One turn moves each row of this set onto another row. After a few examples, where does it send each row asked below?
sebov: [ 55.1  22.6 -16.7  -9.6 -14.7  -1.0  -7.2 -17.2  -2.0  -5.0   8.5 -11.0
  -6.4  20.4   7.3   0.9   5.6   0.9   1.1  -5.3  25.4  -6.7   7.8   3.7
 -15.1 -11.1   3.6  -7.2  12.2 -16.4  19.4  -9.2]
Beg: [-28.9   7.2 -13.3 -16.1   8.3  -3.3   7.5  -2.4   1.1 -25.2  -9.7  25.1
 -10.7 -29.8 -13.1   8.2   7.8 -20.0  -2.1  17.3   4.4  20.3  15.2 -18.6
   5.5   4.9 -11.4  21.5 -39.3  -7.1 -21.8  13.3]
sapim: [  7.1 -26.2 -43.4 -23.0   1.9   7.8  -4.5   2.2  18.2  -7.7 -22.3   7.4
 -13.6   5.3  -3.8   2.7  -7.8 -21.1  -6.1  11.8   3.3  23.1  22.5  -4.0
 -10.7   0.0   3.9  -6.5 -31.5  31.7 -22.0  20.7]
Vin: [  4.3 -12.7 -29.2 -31.5  -5.8  20.8  -3.9  11.6  14.9 -12.2  -6.6  -4.5
 -16.9   9.9 -15.7 -15.7   2.2 -24.6  -1.3   7.3  -9.0  24.0  19.9   3.0
   8.0  -2.5  25.1 -19.9 -11.9  25.3 -31.9  15.7]
bireb: [ 12.6  10.3  18.1  -3.6  -9.6  19.4  26.3 -11.8  -2.1   1.3  20.4  -7.7
  20.0  15.9  14.7  -1.8  18.9 -22.2   2.9  -9.1  -2.5  -1.0   0.2  -2.2
  -0.8  14.8   6.5  24.9  -3.4 -30.2   4.5  -5.8]
lilus: [-34.0  17.9 -19.6   0.2  -8.9  -3.2 -14.9   2.0  12.0   3.5  17.0 -16.6
 -11.3 -27.7  31.1   6.9 -13.2  -0.8   3.9  -6.0  -3.6   3.7 -15.5 -17.6
 -13.0  -1.9  -1.8 -11.9  -3.6   5.5 -20.9  36.2]
seg: [ 18.1  17.0  -5.5   2.2  -7.6 -10.8 -31.6  -3.1   3.9  -0.2   4.0 -12.1
 -11.8 -34.4 -13.5  -5.7 -20.8  -9.3   0.7 -10.3  16.3 -22.0  20.4 -33.1
   9.3  28.5  -6.5 -16.0  -9.8   4.3  -6.7  25.8]
logev: [ 38.4   2.5  -3.5   6.5  -9.8  17.9   2.9 -10.6   3.3 -22.6  -8.9 -21.8
   7.6   4.3 -11.0  -0.7  -6.3   2.7 -15.6  22.6  20.6   8.5  26.2   1.6
   0.5 -18.8   4.4  32.3  -5.9 -17.2  16.9 -28.6]
numip: [-33.1  -2.8 -10.7   6.2  -0.3 -11.9  12.3   2.4   0.5  -4.8  10.4 -12.5
 -20.9 -22.7  23.4  15.2  -8.7   8.8  14.1  -3.7 -13.8   6.9  -4.9 -26.0
 -12.7  -8.0 -20.5 -13.3 -27.9  -0.9 -16.4  27.7]
Reb: [ 13.6  19.9  17.1   0.6  -2.1  10.1  -5.5 -10.2   5.3  16.1  17.7   4.6
  -3.4  10.5  34.0  15.2   7.0  18.4  -4.5   4.8  24.3   3.1  -6.0   4.7
 -23.0 -14.8  -6.0   8.0  18.9 -23.4  13.7  -9.4]
mogak: [ 43.1  10.3   3.0  -4.2  -7.9  12.4   3.1  -6.0   8.5 -29.7  -4.0 -13.2
  -3.7   3.0  -2.5  -2.2  -3.6  10.9 -12.6  33.2  17.4   7.6  23.4   8.6
  -7.5 -12.6  -5.3  20.7   1.2 -22.4  21.0 -30.7]
zad: [-31.1  16.3   6.0 -19.8  -4.0   9.7  -5.0   0.8  10.5 -15.9   0.5  21.1
  -0.8 -38.3  -0.5   1.6  -3.4 -17.0 -13.4  15.8  -1.8  16.5  -0.9 -15.9
   1.8  18.2  11.8  31.4 -23.2   1.9 -34.6   6.4]
bol: [ 46.5  18.6 -22.8  -1.6 -15.4  10.3 -11.8 -20.8  -0.3  11.6   0.3 -20.3
  -5.1  15.2   0.8   0.5  15.9  -4.9  -0.2 -11.7  22.4 -11.1   8.8   5.3
  -6.5 -22.1   6.6  -5.5   9.6  -8.7  16.4 -10.8]
Vog: [ 19.0  -9.3 -24.9 -29.8  -7.8  16.7   0.7   1.1  19.5  -2.1  -3.4 -13.8
 -14.8 -13.4   1.0  -7.0 -11.9 -27.1 -14.8  12.5 -12.3  25.2  17.4  -9.1
  -8.1  15.2  24.6  -2.3 -38.2  36.1 -29.4  10.5]
gatev: [ 23.9   1.4 -17.5 -12.2  -4.7  29.4  24.4  -2.0   9.2   8.1  14.5 -31.5
  -9.0   2.0  23.5   6.4  18.0  -9.4  -5.9  29.7  -7.8  19.9   0.2  19.0
  -2.7 -14.6  -4.6  29.0 -15.7 -17.2  10.8 -15.8]
zesol: [-34.2   0.4   0.8 -17.8  21.1   9.5   0.5   4.0   9.4 -17.5  -6.5  13.0
  -6.8 -25.4 -14.9   2.1 -10.2  -8.6  -5.7  13.7  14.1  40.6  18.0 -20.5
  10.0  11.2  13.7  25.5 -11.6  -9.9 -16.4  17.7]
rog: [ 16.6 -18.8   7.4 -14.6   0.0  18.5 -31.7  25.7  14.8   9.0  -8.6  -0.9
 -32.4 -26.1 -10.8   2.7 -17.2  27.1  -8.2  28.1   2.5  -2.4  17.9  -3.9
  17.8 -13.2  -4.5 -11.6  -3.5  12.5 -28.9  -1.7]
punib: [ 27.5   5.3  -9.5 -17.0  -4.9  25.1  27.8  -3.8  13.4  -3.7  16.1 -24.7
 -15.9  12.9  24.6  -1.6  15.0  -8.6  -2.2  30.0  -8.6  22.9   5.2  22.5
 -14.6  -1.8  -4.0  13.3  -6.7 -11.8  17.9 -20.2]
bok: [ 12.2   3.5   5.9   6.3 -11.7  16.2 -30.2  11.4  18.3  -4.7  -4.7 -16.5
 -24.8 -33.3  -5.6  -4.1 -17.8  10.1 -22.2  33.1   1.8  -1.0  32.8 -13.9
   0.8 -19.4  -6.4 -19.6 -24.7  27.4 -24.9  -4.7]
Bim: [  1.5 -18.1   4.7   5.6 -12.7  11.3 -26.9  11.9  10.4  -3.1 -18.6  17.8
 -22.8 -10.2 -11.6   2.2  -9.8  14.4  -8.8  21.0   3.5 -16.1  24.8  -7.2
   0.4 -17.8 -17.4 -20.3 -16.9  28.6 -30.9  -6.1]
Bigu: [ 10.4   8.9  20.8   7.2   1.6  16.5  -9.6 -12.0  11.6  26.6   4.1  -5.7
   8.5   1.3  28.6  14.3   8.1  18.1  -4.7  -3.2  20.5  -6.6  -3.4  -0.3
 -12.4 -16.7  -4.2  15.6  18.2 -27.4  12.4  -6.9]
Giz: [ 14.4  15.2  23.8  -8.6  -4.3  16.4  25.6 -13.3  -0.9  -3.4  22.5   6.3
   7.8  18.3  16.4  -1.8  13.9 -15.8   0.2   2.3   7.5   9.8   4.0   1.5
 -11.9  24.7   4.1  23.2   2.9 -26.2  13.0 -13.0]
kek: [ 17.7 -12.9   0.8  -3.1  -3.8 -13.4  -9.5  -1.2  -3.8  11.4  -3.2   4.6
 -23.0 -23.2 -10.3   5.5 -14.4   2.0  14.7 -17.3   1.1 -28.7  10.5 -30.5
   5.7  32.4 -19.5 -16.8 -20.6   7.4 -11.4  18.0]
Lepa: [ 18.6  -5.5   9.1  -0.3  -7.0 -10.1  -8.9   7.5 -14.7  -5.7  14.6 -12.3
 -14.8 -13.5 -18.3  -2.0 -30.4   8.6  11.8 -21.6   5.9 -11.0  14.8 -39.2
  17.4  19.9   7.1 -18.0  -8.4  -2.1 -17.7  20.9]
Purif: [-30.1  18.1 -16.8  -7.7   4.3  -2.1   1.3   6.2  -8.3  12.2  27.3 -16.0
 -38.1 -27.8  12.0  10.8   1.4   4.6  13.8  -2.6  -2.4  20.7  -9.1 -19.0
   6.2 -14.4  -3.3 -15.8 -12.1  -5.5 -17.3  26.9]

bok -> zad
Bim -> Beg
gatev -> Bigu
Now find these:
Vin -> Purif
sebov -> punib

